In the rows, 128 means zero.
Turns, then the turns between two rows, first turn first; the first pair answered:
G:
[143 111 127 115  96 145 133 117 133 112 135 139 135 164 125 138 130 171
 152 124  92 151 104 190 150 171 129] => [144 126 138 122  91 144 134 125 145 113 140 164 141 165 125 131 135 159
 132 143  86 145 104 187 149 168 140]
[143 135 137 118 124 142 159 150 162 153 105 175 131 145 128 114 124 116
  89 161 113 119 126 152 116 121 133] => [106 130 161 123 136  99 121 131 147  99 100 130 145 176 113 119  91 135
 101 138 115 151 135 114 118 121 129]
[121 150 117 144 139 112 109 106  95  93 156 112 115 102 153 159 142 160
 122 109 161 158 122 152 148 107 140] => [141 151 104 139 136 133 127 113 104 117 161 131 109  83 159 156 159 149
 119 121 160 142 117 170 148 111 141]
P:
[137 139 137 123 143  99 141 120 102 135 147 134 121 110 137 109 160 142
 116 140 125 126 113 111 146 118 141] => [125 137 137 120 139  89 143 124 103 130 140 132 131 122 124 106 148 140
 113 144 119 113 122 101 139 125 134]
[ 85 121 144 148 132  94 114 120 127 119 104 115 135 159  98 113 111 125
 132 123 142 109 140  88 121 147 107] => [118 139 170 160 126 147 123 126 170 141 115 178 136 142 125 119 135 113
 105 145 131 132 119 147 131 112 141]
[121 122 152 115 127 143 123 134 156 129 117 140 112 124 141 141 138 131
 124 129 107 155 144 147 111 108 125] => [121 110 136 110 131 135 118 125 129 118 124 115 103 111 143 146 145 143
 149 110 114 154 144 134 116 116 118]
[140 156 166 137 126 135 124 136 148 141 116 117 138 153 114 131 119 112
 117 125 110 118 116 127 129 111 130] => [154 149 156 139 134 148 124 129 127 140 131 113 123 122 136 145 135 129
 138 102 119 136 105 138 144 104 142]
Z:
[117 106  91 109 132 108 138 142 112 159 107  87 118 134 113 120 123 121
 152 130 133  85 142 103 116 166  94] => [103 130 117 120 126  95 138 156 121 145 120 136 137 142 106 107 123 102
 112 169 122  82 149  76 117 153 115]
[112 114  97 151 115 136 129 144 116 101 166 120  85 125 126 149 110 157
 134 115 146 172 143 133 156 124 141] => [104 115  95 150 117 125 129 146 112  95 164 112  87 133 116 148 106 156
 136 114 146 161 152 118 153 129 132]
[170 108  88  93 127 171 173 106 111 173  95 102 107  91 167 136 161 162
 176 112 145 123 117 169 132 152 112] => [126 104  85  88 124 113 169 113 100 151  74  68 126 136 126 120 124 154
 172 120 139  87 146 108 109 180  84]
V:
[107 147 131 142 166 107  95 122 125 143 143  63 152 146  76 135 122 116
 139 144 146 156 158 147 115 103 107] => [127 144 106 131 157 129 130 137 125 187 142  83 145 129  80 124 142  96
 132 166 140 109 166 152 109 122  96]
[115 146 127 126 144 101 127 122  95  96 150 141 121 126 125 129 142 125
 117 115 134 138 149 100 151 118 169] => [124 137 140 132 141 139 122 118 164 117 100 111 128 164 120 130 117 120
 124  93 133 145 140 172 126 114 142]
[156 119 110 137 111 158 148 124 132 165 136 108 123 110 143 136 134 134
 151 124 149 124 118 137 114 114 130] => [146 119 117 139 115 135 135 121 105 138 159 110 126 103 143 142 134 144
 146 123 151 141 112  97 128 112 148]
Pairs:
(2 to 4 turns a pair)
[132  92  94  97 129 150 142 102 112 147  97  61 119 142 126 142 108 160
 175  73 155 120 114 146  97 146  88] => [148 135  98 105 109 153 181 145 102 177 150 186 128 103 133 114 153 107
  98 170 133  71 121  97 110 137 130]
V, G
[155 152 130 107 115 131 166 180 160 165 140 162 179 151 131 122 148  96
  72 126 149  88  99 159 104 127 106] => [171 117  87  96 128 131 162 152 100 161 149 101 148 118 153 153 158 139
 133  69 173 108  93 163 125 143  98]
Z, P
[145 115  82 120 130 146 131 110 147 132 123  85 118 130 126 159 149 131
 152 101 130 121 128 163 118 135 128] => [133 127  91 121 117 139 143 130 172 149 113 117 136 151 109 138 142 107
 118 137 115  87 142 151 105 142 126]
P, G
[ 95 106 131 120 160 112 104  95  83 106 148 104 133 139 122 145 129 156
 167 105 144 146 124  97 139 129 106] => [131 101 118 122 156 170 120  96 116 150 138 118 119 116 145 154 152 152
 174  96 145 146 110 165 134 119 106]
V, Z, P, P
[151  98 158 110 129 157 115 103 158 133 114 131 121 135 158 117 134 128
  90  89 119 130 107 169 116 121 123] => [162  95 138 107 131 150 118 103 116 129 140 130 105 107 171 124 147 138
 103  82 127 139 101 145 134 124 138]
V, V, Z, G
[133  98 106 107 107 124 153 142 135 144  93 100 134 154 126 116 126 118
 158 113 116  95 157 149 103 156  74] => [102 124 151 121 110  90 125 148 148  99 100 116 161 186 112 110 100 113
 130 130 104 121 163 118 102 133  98]
Z, V, V
[142 102 122 149 152 181 134 138 160 144 143 156  94  95 163 151 151 159
 125 125 156 163 101 191 137 113 127] => [ 93  89  88 129 154  89 130 144  87 104 152 110 101 114 122 141 123 166
 139 124 162 113 143  72 137 152  98]
V, P
[127 146 117 128 111 140 151 149 153 159 120 177 128 127 114 120 147  87
 103 170 116  83 141 112 114 152 124] => [116 164 167 145 122 129 120 136 157 108 143 190 140 133 120 132 136 100
  91 162 116 151 126 106 130 118 162]
G, Z
[174 119  69 148 128 174 164 111  91 173 139  97 115  89 127 130 166 170
 170 105 159 104 112 150 148 167 111] => [150 141  82 154 112 147 184 146 112 178 134 148 144 115  98  96 161 125
 111 170 133  52 137 103 128 176 109]
Z, G
[163 146 147 145 129 183 155 136 125 158 163 235 126  85 163 132 176 105
  80 170 118 142  98 143 140  97 187] => [113  75  65 102 140 105 147 114  67 143  97  54 109 135 112 135 116 145
 174  92 146  75 147  78 110 183  81]
Z, P
[127 105 103 102 151  87 136 146  47 148 125  93 117 151 119 146 141 138
 155 104 154  87 175  89 133 201  68] => [157 151 159 129 135 163 150 175 153 191 126 206 142 153 134 129 167  89
  79 167 121  97 150 175 123 155 105]
P, Z
[151 148 167 148 132 154  96  93 119  85 131 117 116 124 167 124 124 144
 157 116 119 153  98 149 117 125 145] => [171 159 159 152 122 174 123 110 129 116 136 156 118 104 173 113 143 124
 135 145 111 122  96 156 116 130 148]
G, G, V
[157 141 146 155 127 114 123 125 111 108 149 163 136 107 165 173 180  86
 107 124 130 178 108 102 157 128 188] => [154 129 161 160 132 134  99 110 171 107 101 118 144 149 157 176 151  93
 125  91 129 197 105 162 133 121 167]
V, G
[145 126 110  93 106 119 136 154 156 185 127  90 137 176 150 144 124 131
 101 145 104  70 124 134  93 139 100] => [159 142 148 114 110 147 118 146 179 173 144 126 144 165 173 153 135 136
  84 145 101 119 104 174 103 104 134]
G, G, P
[138 114  97 113 132 135 143 128  87 138 146 125 102 103 143 128 148 138
 166 108 146 122 114 109 133 139 129] => [118 125 109 116 126 110 144 134  87 125 146 129 115 123 126 115 135 123
 144 127 137 101 130  73 130 148 128]
Z, Z, G
[150 131 115 116 135  93 116 123  93 106 134 105 128 129 150 145 129 128
 152 109 158 154 156  77 116 146 103] => [158 135 103 107 125 109 145 146 115 143 122 128 128 133 142 130 138 102
 134 145 149 105 166  87 102 160  86]
G, P
[149 140 168 132 105 154 144 131 201 131 108 121 127 151 128 146 121 114
 135 107 153 165 108 185 124 126 122] => [141 128 151 126 110 140 141 123 183 132 101  86 119 154 124 150 114 129
 161  89 165 160 110 174 125 140 107]
Z, P
[156 161  87 106 101 123 172 150 134 192 134 174 131 113 105  91 154  86
 109 182 117  49 153 104 123 162  96] => [135 163 156 131 136  87  85  87  80  66 186 134 132 107 133 145 134 163
 145 109 141 211 116  82 167 100 166]
P, V
[114 118 112 108 109 126 135 164 123 166  93 153 117 137 124  88 151  73
  95 179 128  93  90 124 121 113 147] => [126 125 121 111 113 138 129 156 114 163 112 172 114 120 140  98 161  80
  93 174 132 118  75 132 135  99 169]
V, P, V, V
[101 113 194 119 133 125 139 146 175 113  71  99 148 150 109  92  99  94
  94 152 122  85  94 114  83 131  92] => [122  84 161 105 145 143 140 125 146 121  67  45 116 126 128 114 105 130
 148 102 142  98  85 145  95 142  72]
P, Z, P
[132 141 138 142 161 148 139 120 121 126 149 157 119  92 156 147 143 131
 121 137 132 135 113 136 134 113 160] => [ 96 128 144 141 160 113 123 122 143 112 104 100 142 150 116 133 100 127
 130 123 129 115 135 116 105 133 117]
P, V, Z
[144 156 116 135 111 124 119 132 122 132 137 178 130 124 160 140 137 117
 126 159 125 147 108 125 125  83 134] => [148 149 115 136 109 138 122 133 140 145 121 171 130 136 158 137 134 113
 127 153 123 142 110 152 115  88 125]
V, V
[126 121 100 127 128 103 143 139 121 152 109 136 115 137 110 101 135 108
 133 147 132  73 159 104 113 164  97] => [164 122 108 134 133 158 141 122 141 176 117 152  98 109 148 125 160 118
 144 129 136 112 126 178 125 137 121]
G, P, Z
[ 92 123 148 132 120 113 112 131 189 123  79  97 154 189  93 104  91 115
 119 129 120 108 140 134  92 143  92] => [127 118  79 107 113 114 166 148  89 164 144 138 112  94 122 109 156 116
 129 152 133  62 141  80 134 169 106]
P, Z, V, P
[133 124 127 145 110 147 124 133 107 131 162 137 121 138 167 133 179 143
 112 112 115 171 128 143 169 105 156] => [118 129 130 145 107 120 122 141  89 113 169 143 128 145 154 127 169 139
 100 123 115 160 139 100 166 114 160]
P, Z, Z
[133 133 149 156 123 101 117 116  78 113 161 129 133 135 122 137 143 142
 139 141 141 140 135  72 131 116 121] => [145 141 146 155 110 127 138 131  97 144 161 165 133 120 128 127 161 125
 123 169 132 116 130  91 128 117 127]
G, G, Z, G
